In the rows, 128 means zero.
Points on a branching shape with no loops:
zil: [134 157 144 139 121 139 168  91 161 104  94 116]
lor: [167  77 102 122  91 144 149 137 144 134 165 166]
tubi: [137 132 167 112 103 109 154  82 134 149 113 118]
tor: [ 51 146 146 128 153 150 115 125 162 162 143  84]
batu: [175 100  97 133 107 155 163 151 120 160 134 190]
mana: [104  90  84  95 129 149 106  92  92 129 178 144]
Piti: [146  86 102 118  92 138 143 131 134 108 153 150]
ses: [175 118  90 149 109 139 169 146 138 154 117 179]
mev: [119 118 159 103 114  51 106  94 134 191 149 132]
Kitiv: [166  84 104 124 101 157 154 151 121 153 163 182]
mok: [ 53 137 154 120 154 115 111 102 156 183 144 107]
bame: [144 147 127 146 131 122 165  72 127 133  59 120]
Tun: [169  90 101 127 105 160 156 153 116 160 154 187]
fisu: [115 162 165 149 158 105 100 151 115  67 124 121]
riz: [149 117  75 156 125 138 152 154 140 167 124 175]
malis: [131 158 141 145 123 143 168  93 164  99  91 115]
miri: [ 99 123 152 102 134  72 111  90 142 194 139 129]
biz: [104  90  85  95 128 149 106  92  93 129 178 144]
dulez: [138 155 152 143 121 140 175 142 102 112 127 112]
vaso: [144 116  72 156 127 138 147 155 140 170 124 174]
mege: [108  86  94  96 107 141  89  99  92 117 168 148]
pogul: [ 69 153 123 118 156 180 123 142 168 145 126  68]
gud: [117 148 149 143 140 114 118 156 140  71 139 101]
mosa: [117 145 143 145 134 125 126 156 144  75 145  96]
piba: [112 108 127 108  85 143 160 160  97  61 125 132]
pilep: [160 143 108 140 115  82 144 103  95 149  95 102]
giv: [104  90  82  95 136 150 111  90  93 132 180 142]
ven: [ 75 154 116 115 157 188 126 146 169 141 121  66]
narif: [119 161 168 155 176 106  68 147  94  61 122 119]
vam: [ 99 123 151 102 135  73 109  89 142 193 139 128]
Gil: [116 166 170 157 179 106  75 149  95  62 122 122]
Gatu: [202 103 109 138 137 147 137 139 133 164 114 149]
Bunoz: [123 161 136 155 125 152 167  92 167  92  86 113]
bebu: [119 170 159 169 166 114 101 136 117  69 116 116]
lodib: [103 122 152 101 131  68 110  90 141 192 139 129]
tus: [ 97  91  75 146 127 107 116 153 145 171 109 135]
Let: [143 150 156 122 113 132 169  88 150 117 100 117]
ridov: [160 144 110 138 111  83 147 102  96 150  94 104]
Rivu: [ 86 156 102 105 161 200 130 149 173 136 108  62]
Tisot: [115 164 169 152 165 106  92 150 107  66 120 125]
doza: [175 103  97 134 107 154 163 150 121 160 132 190]
zoga: [120 153 167 146 164 107  62 142  94  62 120 121]
modun: [201 105 109 138 137 147 137 139 134 164 114 150]
paz: [111  85 102  97  91 134  77 104  92 108 159 150]
Namo: [122 120 162 108 109  70 119  89 132 180 137 126]
naku: [125 124 156 119 118 111  45 127  93  64 116 125]
nusik: [115 118 155 102 117  55 107  94 135 192 146 131]
lut: [170  90 100 127 105 160 157 153 115 160 152 188]
turi: [ 65 131 153 113 151 101 110  95 152 189 141 116]
pigi: [178 113  93 143 106 143 169 147 132 156 120 183]
menek: [ 79 154 112 111 159 192 127 147 170 139 116  64]
seme: [115 162 166 149 158 106  99 151 115  67 123 122]
zulo: [115 163 167 150 162 106  96 151 111  66 121 124]
Kapul: [114 119 155 101 119  57 108  93 136 191 145 131]
neb: [118 147 145 145 137 119 122 157 143  73 143  98]
goka: [ 91 156  92  99 166 209 132 152 174 133  99  59]
voram: [115 165 171 154 170 105  86 149 102  65 119 126]
rubuz: [156 133 156 124 104 127 177 140 111 130 131 137]
kepo: [109  86  95  97 106 140  89 100  92 116 166 149]
Devi: [114  98 121 114  89 144 156 156 106  70 131 138]
bufa: [115 163 168 150 161 106  96 150 112  66 121 124]
tesig: [128 100 134 104  63 115  30 119  90  66 119 135]
fam: [119 167 164 163 175 109  84 143 104  64 121 118]
nelil: [160  80  98 117  91 137 143 129 147 118 156 157]
fak: [169  90 101 127 105 160 156 153 116 159 154 189]
nak: [101  96  69 151 140 115 115 162 153 175 112 146]
lun: [ 66 152 128 121 155 175 122 140 167 148 131  70]
liv: [ 96 157  85  93 168 215 135 153 177 131  93  58]
Tid: [162 142 117 137 113  85 151 106 105 148  89 108]
lur: [161  80  98 117  90 137 143 128 147 119 157 156]
pul: [146 145 158 132 111 128 180 137 100 121 128 124]
banif: [196 112 120 129 137 139 145 148 131 149 117 146]
sibu: [120 119 159 106 111  61 113  91 133 185 142 128]
Tepo: [190 116 125 128 134 138 150 152 128 145 120 143]
kuvem: [ 86 127 151 105 142  83 111  89 146 192 138 125]
div: [168  75 101 121  91 142 149 136 145 132 164 165]
Tabis: [166  79 104 123  94 150 152 145 133 142 167 172]
fozo: [119 168 162 165 173 110  89 141 107  65 119 117]
temo: [131 159 148 151 126 149 168 148 108 103 131 105]
temib: [117 147 140 150 130 140 138 155 140  81 145  95]
Balef: [160 141 107 140 117  83 143 102  97 149  95 102]
bepap: [ 60 133 153 116 153 106 111  97 153 187 142 112]
fas: [178 109  95 138 106 147 167 148 127 158 124 187]
momi: [126 118 152 115 105 112  41 124  93  65 117 127]
raka: [127 158 145 153 126 151 163 148 114  98 132 103]
soga: [133 158 142 142 122 141 168  92 163 102  92 116]
gevu: [165 144 133 141 123  99 153  92 123 141  66 108]
mib: [ 91 157  93  99 165 209 132 152 175 133  99  60]
fupob: [158 132 153 125 106 128 176 141 113 130 131 137]

Where do the paths along the strands from each line's first point split? (brackets at each fork, the group with the point earlier in the line first; the first line answered):
mok modun mib Tid paz : (((modun paz) Tid) mib)
lodib gevu giv Tepo lun : ((gevu (giv Tepo)) lun)
ven banif ridov tesig liv : (((banif tesig) ridov) liv)
turi mib kepo Tid modun : (mib ((kepo modun) Tid))
ven goka mege pilep Tepo : (goka ((mege Tepo) pilep))
mev Balef banif mana pogul : ((Balef (banif mana)) pogul)
paz mana Tid pogul Tepo : (mana ((Tid pogul) Tepo))
tesig bame modun giv mev : (((bame mev) modun) giv)
